Here are some points:
c(-0.3, -0.5, -0.3, -0.7, 1.5, 1.7, -0.8, -0.9, -0.8, -0.1, 1.9, -1.0)
c(0.4, 0.3, 0.2, 0.8, -0.5, -0.7, 0.0, 0.3, 1.3, -0.1, -0.4, 1.5)
c(0.5, 1.0, 0.2, -0.1, -0.5, -0.5, 1.5, 1.6, 0.1, 0.4, -0.4, 1.9)
c(0.5, 1.5, 0.0, -0.4, -0.4, -0.4, 2.2, 2.2, -0.1, 0.9, -0.3, 2.7)
c(-0.3, -0.6, 0.7, -0.7, 0.3, 3.1, -0.7, -0.8, -0.9, -0.2, 1.7, -0.7)
c(-0.2, 0.6, -0.3, -0.5, 0.2, 1.4, -0.1, 0.9, -0.6, 0.2, 1.3, 0.5)
c(0.5, -0.4, -0.1, -0.5, 1.6, 0.7, -0.6, -0.6, -1.1, 0.3, 2.1, -0.8)
c(-0.3, -0.6, 0.5, -0.5, -0.2, -0.1, -0.7, -0.8, -0.4, 0.1, -0.7, -0.6)
c(-0.1, 0.1, 0.3, 0.0, 0.0, 0.8, -0.2, 0.2, 0.0, 0.3, 0.7, 1.3)
c(-0.4, 0.1, 0.6, -0.2, -0.3, -0.3, 0.4, 0.1, -0.3, 0.1, -0.4, 1.9)
c(-0.1, -0.4, 0.6, 0.8, -0.5, -0.6, -0.7, -0.3, 1.0, -0.1, -0.8, 0.5)
c(1.0, 1.2, -0.5, -0.3, -0.3, -0.7, 1.3, 1.5, -0.3, 1.0, -0.5, 0.8)
c(0.5, 1.8, 0.2, -0.1, -0.3, -0.4, 1.4, 2.2, -0.1, 1.4, -0.1, 4.2)
c(0.2, 3.1, -0.3, -0.3, -0.5, -0.5, 0.3, 4.2, -0.5, 0.3, -0.5, 0.5)
c(-0.1, -0.3, -0.3, 0.6, 0.5, 0.1, -0.8, -0.6, 0.6, -0.3, -0.1, -0.6)
c(-0.1, 0.5, -0.7, -0.7, 0.1, -0.7, 0.9, 0.9, -0.9, -0.2, -0.6, -0.2)
c(0.4, 0.7, -0.6, -0.5, -0.3, -0.5, 1.0, 0.8, -0.7, 2.0, -0.4, 0.2)
c(0.1, -0.1, -0.5, -0.9, 0.6, 0.1, 0.2, -0.3, -0.7, -0.2, 0.0, -0.7)
16 more points follow, each with its number after it:
c(-0.5, -0.8, -0.8, 1.7, -0.8, -1.1, -1.0, -1.0, 4.2, -0.7, -1.1, -1.0) 0
c(-0.5, -0.8, -0.2, 0.3, -0.3, 1.7, -1.0, -1.0, 0.5, -0.6, -0.2, -1.0) 1
c(-0.3, -0.7, -0.7, -0.8, 0.4, 0.2, -0.7, -0.9, -1.2, -0.7, 0.6, -1.3) 2
c(0.4, 1.2, -0.4, -0.3, -0.4, -0.6, 4.0, 1.8, -0.4, 0.6, -0.5, 1.2) 3
c(0.0, -0.5, 2.6, -0.1, 0.0, 0.2, -0.8, -0.3, -0.1, -0.2, 0.2, 0.0) 4
c(0.0, -0.3, 0.9, -0.6, 0.4, 3.0, -0.7, -0.5, -0.8, 0.1, 2.5, -0.5) 5
c(-0.2, -0.2, -0.2, -0.3, -0.4, -0.8, -0.5, -0.5, 0.0, -0.7, -0.5, -0.1) 6
c(0.0, 1.2, -0.2, 0.1, -0.5, -0.6, 0.9, 1.9, -0.4, -0.1, -0.8, 1.6) 7
c(-0.4, -0.3, 0.3, -0.5, 0.6, 3.2, -0.9, -0.7, -0.8, -0.2, 2.2, -0.7) 8
c(-0.3, -0.7, 1.4, -0.6, -0.3, 0.2, -0.8, -1.0, -0.8, -0.8, -0.3, -0.9) 9
c(0.1, -0.2, -0.4, -0.5, 1.7, 1.9, -0.6, -0.5, -1.0, 0.3, 2.0, -0.6) 10
c(-0.1, 0.2, -0.5, 0.9, -0.6, -0.8, -0.3, 0.6, 2.3, -0.4, -0.8, -0.5) 11
c(-0.2, -0.6, 1.3, -0.3, -0.2, 0.6, -0.8, -0.7, -0.4, -0.2, 0.8, -0.4) 12
c(0.2, -0.6, -0.1, 0.2, -0.6, -0.7, -1.1, -0.9, 0.9, -0.6, -0.8, -1.0) 13
c(0.6, 0.3, -0.4, 0.1, -0.4, -0.8, 0.9, 0.6, 0.1, 0.0, -0.6, -0.2) 14
c(0.2, 0.8, -0.3, -0.2, -0.2, -0.5, 0.9, 1.1, -0.4, 0.6, -0.5, 1.3) 15
Which three of these numbered points are nearest to each point below, ignoring the 3 directions in which the first points spread most? Their numbers follow each, nearest first.
c(-0.2, -0.6, 1.2, -0.5, 0.0, 0.9, -0.8, -0.7, -0.5, -0.1, 1.0, -0.2) > 12 9 5
c(0.2, 1.3, 0.1, -0.2, -0.4, -0.4, 1.4, 2.0, -0.4, 1.0, -0.2, 2.8) > 15 2 7
c(-0.3, -0.5, 0.9, 0.1, -0.2, 0.7, -0.7, -0.6, 0.6, -0.2, 0.4, -0.3) > 5 8 13
c(-0.3, -0.6, -0.8, 1.7, -0.6, -1.0, -0.7, -0.9, 4.6, -0.5, -1.0, -0.7) > 0 11 1
c(0.2, 0.9, -0.9, -0.6, -0.5, -0.6, 4.3, 1.2, -0.9, 0.3, -0.6, -0.1) > 3 14 15
c(0.4, 1.1, -0.3, -0.3, -0.4, -0.6, 4.3, 1.5, -0.4, 0.7, -0.4, 1.4) > 3 14 15
c(1.4, 1.2, -0.6, -0.5, -0.2, -0.7, 2.2, 1.6, -0.7, 0.5, -0.3, 0.2) > 14 15 3
c(0.4, 0.7, -0.4, -0.5, -0.5, -0.6, 6.2, 1.3, -0.5, 0.4, -0.6, 0.5) > 3 14 15
c(0.3, 0.8, -0.1, 0.0, -1.0, -0.5, 4.3, 1.1, -0.7, 0.1, -0.6, 1.1) > 3 14 15
c(-0.2, -0.5, 1.0, -0.6, 0.2, 2.4, -0.7, -0.6, -0.8, -0.1, 2.6, -0.4) > 5 12 13
c(-0.4, -0.5, 0.3, -0.8, 0.3, 4.1, -0.9, -0.8, -1.0, -0.3, 1.7, -0.8) > 1 8 5
c(0.2, -0.2, 1.0, -1.0, 0.2, 2.4, -0.9, -0.7, -0.8, -0.1, 1.5, -0.6) > 5 12 8
c(-0.5, -0.2, -0.2, 1.3, -0.7, -1.0, -0.7, -0.6, 2.2, -0.5, -1.0, 0.2) > 11 8 13
c(-0.2, 0.1, -0.2, -0.2, -0.4, -0.5, 0.3, -0.2, -0.1, 1.1, -0.5, 1.2) > 15 2 10
c(-0.4, -0.4, 3.0, 1.0, -0.5, -0.1, -0.9, -0.5, 0.6, -0.6, -0.5, -0.3) > 4 12 9
c(-0.3, 0.0, -0.8, -0.5, -0.1, -1.0, -0.2, -0.2, -1.0, -0.1, -1.0, -0.2) > 2 15 6
c(-0.5, -0.2, 5.5, -0.2, -0.2, 0.5, -0.8, -0.3, -0.5, -0.5, 0.2, -0.2) > 4 9 12
c(0.0, -0.8, -0.7, -0.7, 5.0, 0.2, -0.9, -0.9, -1.0, -0.3, 0.4, -1.3) > 10 15 7
c(0.0, -0.4, -0.3, -0.8, 2.0, 1.3, -0.7, -0.6, -1.1, 0.1, 2.7, -0.8) > 10 15 14
c(-0.2, -0.7, 0.1, 0.2, -0.1, 1.5, -0.8, -0.7, 0.8, -0.3, 0.6, -0.5) > 8 1 13
c(-0.3, -0.5, -0.2, -0.7, 2.2, 1.9, -0.9, -0.8, -1.0, -0.3, 1.5, -1.0) > 10 15 7
c(-0.1, 0.4, 0.0, -0.5, -0.5, -0.6, 2.3, 0.2, -0.9, -0.3, -0.6, -0.5) > 3 14 15
c(-0.4, -0.1, -0.4, 0.2, -0.7, -0.7, -0.5, -0.6, 1.8, 0.8, -0.8, 0.2) > 13 8 10
c(1.1, 0.6, -0.5, -0.2, -0.7, -0.7, 1.5, 1.0, -0.4, 0.2, -0.6, 0.1) > 14 15 2
c(0.3, 0.1, -0.3, 0.6, -0.6, -0.7, 1.5, 0.4, 1.6, 0.1, -0.7, 0.4) > 14 11 8
c(0.7, 2.0, -0.5, -0.4, -0.3, -0.6, 3.0, 3.3, -0.5, 1.0, -0.5, 1.1) > 14 15 3
c(-0.6, -0.9, -1.0, 2.4, -0.9, -1.2, -1.2, -1.2, 2.2, -0.9, -1.3, -1.4) > 11 0 1
c(-0.4, -0.7, 0.0, 1.8, -0.6, 0.1, -1.0, -0.8, 1.7, -0.6, -0.3, -1.0) > 11 8 1
c(0.2, 0.4, 0.6, -0.2, -0.6, -0.1, 2.5, 0.6, -0.7, 0.0, 0.3, 0.6) > 3 14 15
c(-0.4, -0.7, -0.6, 1.7, -0.8, -1.0, -0.9, -1.0, 3.4, -0.4, -1.0, -0.9) > 0 11 1
